Some points:
c(-0.53, 0.26, 1.31, 0.68, -0.36, 1.16, 2.80, -0.47, 1.75, 0.44, 1.65, -0.73, -1.31, -0.66, 0.93, -0.39, -0.70, -1.82, 1.02, 1.34, -0.11, -0.71, -0.40, 0.21)
c(0.11, 0.49, 0.85, 0.09, -2.37, -1.54, -0.44, 0.01, 0.31, -0.07, 1.09, 0.86, 0.98, 0.04, -0.27, -0.51, 1.18, -0.54, 1.38, -1.96, 0.92, 1.53, 1.35, 0.33)
c(-0.57, -1.44, -0.62, 1.55, -1.26, -0.64, -0.17, -1.18, 2.44, 0.28, -0.12, -0.19, -1.24, -0.86, 1.34, 0.35, -0.73, 1.69, -0.18, 0.16, 1.16, -0.36, -1.30, -0.19)
c(0.10, -0.43, -0.62, -1.20, 1.04, 0.25, -0.40, -0.19, -0.97, -1.51, 0.03, -1.57, -0.44, 0.49, 0.58, -1.09, -0.67, 1.27, -0.05, 0.17, 0.42, -1.25, 0.49, -1.04)
c(-0.26, 2.10, 1.24, 0.78, 0.83, 3.59, 0.17, 0.83, -0.59, 0.14, -0.45, -0.44, 0.40, 0.16, -1.62, -0.07, 1.26, -0.07, 1.27, 2.21, -1.04, 0.18, 1.51, 1.25)
c(-0.70, 0.22, -0.08, -1.09, -0.32, -1.34, -0.51, 0.82, -0.57, 0.38, 1.30, 1.01, 2.02, 0.95, 1.35, -0.12, 0.44, 0.87, -1.81, -0.44, 0.70, -0.08, -0.03, -0.48)
c(0.67, -1.84, 0.23, 2.03, 0.21, -0.14, -0.05, -1.59, 2.20, 1.29, 0.08, -1.14, -0.41, -0.50, 1.89, 0.80, -1.09, 1.57, 0.01, 0.63, -0.47, -1.23, 0.15, -0.96)
c(-0.30, 0.96, -1.18, 0.35, 0.61, -0.81, -0.10, -0.17, -1.44, 0.30, -0.97, 1.50, -0.24, -1.20, -1.49, 0.05, 0.30, 0.24, -0.80, -1.15, -0.15, -0.49, 0.57, 0.01)
c(-0.95, 1.70, 0.40, -0.24, 0.32, 2.97, -0.42, 0.76, 0.15, 0.76, 0.75, 0.34, 0.74, 0.63, -1.61, 0.64, 0.97, -0.33, 0.95, 1.79, -1.35, 0.07, 1.36, 0.53)
c(-0.56, -0.52, -0.23, -0.45, -2.16, -1.03, 0.42, 0.37, 0.35, 0.16, 1.35, 1.05, 1.10, 0.60, -0.05, 0.09, 1.62, -0.28, 2.17, -1.42, 1.47, 1.67, 0.68, -0.22)
c(0.30, -1.37, -0.96, 1.20, -0.13, -0.75, -1.94, -1.66, -0.23, -0.59, -0.59, -0.54, -0.69, -0.58, 1.16, 0.08, -0.66, 0.10, -0.09, 0.28, -0.65, 0.13, -0.42, -0.21)
c(1.70, 0.14, 1.64, -0.61, 1.26, 0.01, -0.33, -0.99, -0.17, -2.22, 0.80, -1.97, -1.90, 1.03, 0.20, 0.09, -0.38, -0.38, -0.28, 0.47, 1.45, 1.15, -0.57, 1.15)
c(-0.04, 1.98, 0.18, -0.32, 0.34, 3.28, 0.76, 0.94, -0.05, 0.64, -0.20, -0.02, 1.23, 1.13, -0.94, 0.89, 0.77, -0.54, 1.12, 2.25, -0.76, 0.57, 1.80, 1.65)
c(0.47, -0.90, -0.91, 0.68, -0.48, -1.57, -2.04, -1.34, 0.36, 0.47, 0.11, 0.16, -0.50, -0.65, 0.81, -0.10, -0.62, 0.03, 0.26, 0.74, -0.32, 0.11, -0.52, -0.17)
c(-1.01, 1.51, 0.53, 0.20, 0.72, 3.46, 0.15, 0.39, -0.59, 0.32, 0.14, -0.22, 0.62, 0.60, -1.68, 0.39, 1.35, -0.33, 0.73, 2.07, -1.00, 0.08, 1.49, 0.94)
c(-0.82, -0.74, 0.76, -1.20, -0.21, -1.10, 0.33, 1.10, 0.50, 0.27, 1.26, 0.22, 0.03, 0.62, 0.00, -0.20, -0.15, -1.07, -0.50, -1.08, 0.82, 2.33, -0.85, 1.76)
c(-0.86, 0.05, 1.22, 0.83, -0.58, 0.87, 1.89, -1.48, 0.50, -0.34, 1.70, -0.26, -0.44, 0.12, 1.64, 0.00, -0.13, -1.22, 1.10, 1.27, -0.30, -1.05, -0.38, 0.09)
c(0.47, 1.58, 0.22, 0.34, 1.46, 1.55, -0.96, 0.18, 0.47, 2.21, -1.98, 0.94, -1.40, -0.23, -0.19, 1.25, -0.18, -0.72, -0.95, 0.09, 0.18, 1.00, 1.25, -0.47)
c(0.13, -0.79, -0.37, -2.43, -0.11, -0.11, -1.45, 0.76, -0.63, -2.25, 0.91, -1.30, -1.06, 0.72, 0.12, 0.88, -0.55, -1.42, -0.66, -0.82, 1.52, 0.09, -0.51, 0.76)
c(-0.62, 0.46, -0.13, -1.03, -0.27, -0.79, 0.33, 1.91, 0.10, 0.57, 1.10, 0.09, 1.55, 0.09, 0.58, -0.89, -0.04, 0.96, -1.63, -0.60, 0.02, -1.02, -1.04, -0.87)
c(-0.72, 0.33, 0.02, -1.04, -0.22, -0.99, -0.19, 1.25, -0.19, 0.31, 0.98, 0.32, 1.35, -0.32, -0.03, -1.24, -0.06, 0.69, -1.62, -0.64, 0.75, -0.09, 0.13, 0.02)
c(-0.14, 0.38, 1.84, -2.72, -0.12, 1.83, 1.65, 1.30, -1.68, 0.30, 2.52, -2.52, 0.52, 1.72, -1.32, -0.18, -1.55, -1.42, -0.81, 0.27, 0.52, -1.91, -0.07, 1.93)
c(0.63, -1.61, 0.46, 1.80, -0.34, -0.58, -0.36, -1.85, 2.29, 0.99, -0.13, -1.39, -0.87, -0.79, 1.68, 1.23, -0.14, 2.23, 0.45, 1.10, -0.56, -1.29, 0.07, -1.13)
c(0.30, -1.42, -0.93, 1.19, -0.04, -0.57, -1.77, -1.44, -0.27, -0.36, -0.47, -0.33, -0.36, -0.32, 1.04, -0.18, -1.28, -0.74, -0.72, 0.06, -0.71, 0.02, -0.34, -0.60)
c(-0.65, -0.01, -0.06, -0.12, -1.85, -0.94, 0.63, 0.20, 0.23, -0.53, 0.68, 0.89, 1.16, 0.19, -0.39, -0.62, 0.68, -0.87, 1.79, -2.05, 1.39, 1.97, 1.09, 0.10)
These points spread out most along one direction. Take the direction at right angles to it along which they spread out most. Go by this last direction. Where along it does each point below lie, from 0 to 99? The average is 50, and the first point in the table lies past the average. One standard deviation of the points above along it is 16.
c(0.05, -0.65, -0.37, -0.61, -0.30, -0.99, 0.46, 0.30, -1.15, -0.25, -2.55, 1.69, 0.10, -0.81, -1.60, -0.92, -0.39, -0.48, -0.43, -0.57, -0.58, 0.60, -1.80, -1.06) 41
c(0.58, 1.40, -0.92, 0.82, 0.44, -0.93, 0.47, 0.95, -0.31, 0.94, -0.94, 0.92, -0.52, -1.12, -1.03, 0.44, 0.06, -0.04, -1.22, -1.27, -0.32, 0.22, 0.82, 0.20) 47
c(0.62, -0.24, -0.22, -0.10, 0.23, -0.63, 0.69, 0.29, -0.96, -0.57, -2.57, 1.30, -0.28, -1.09, -1.90, -0.83, -0.53, -0.47, 0.05, -0.46, -0.72, 0.93, -1.82, -0.89) 46
c(0.56, -0.21, -0.47, 0.68, 1.62, -0.12, 1.48, 0.37, -1.04, 0.34, -1.34, 2.74, 1.21, 0.02, -1.22, -0.39, -0.11, 0.49, 1.03, -0.30, -0.67, 0.21, -2.35, -0.86) 49
c(0.80, -1.64, 0.44, 2.04, 0.10, -0.11, -0.22, -1.61, 2.24, 1.26, -0.06, -1.59, -1.03, -1.26, 1.27, 0.26, -0.75, 1.47, 0.24, 0.74, -0.75, -1.34, -0.10, -0.91) 77
c(0.12, -0.36, -0.96, -1.08, 1.37, -0.43, -0.68, 2.20, 0.45, -2.09, 0.02, -1.01, 0.54, 0.93, 1.63, 0.06, 0.33, -0.94, -1.52, -1.28, 0.39, -1.20, 0.36, 0.31) 37
c(0.87, 0.18, -0.28, -0.15, 0.12, -0.80, 0.45, -0.35, -1.23, -0.26, -1.94, 2.29, 0.31, -0.05, -0.73, 0.05, 0.49, -0.08, -0.08, -1.25, -1.64, -0.12, -2.49, -0.85) 45
c(-0.74, 0.67, -1.19, 0.11, 0.25, -1.12, -0.08, 0.01, -1.22, 0.06, -1.39, 1.41, 0.19, 0.21, -0.56, 0.92, 0.96, 0.46, -0.50, -0.83, -0.34, -0.44, 0.19, -0.29) 44
c(1.00, -0.25, -0.83, -0.96, 0.19, -0.95, -0.56, -0.62, -1.06, -1.37, -0.76, -2.47, -1.38, 0.18, 0.41, -0.71, 0.30, 1.70, 0.30, 0.47, 0.72, -0.28, 1.68, -0.05) 52
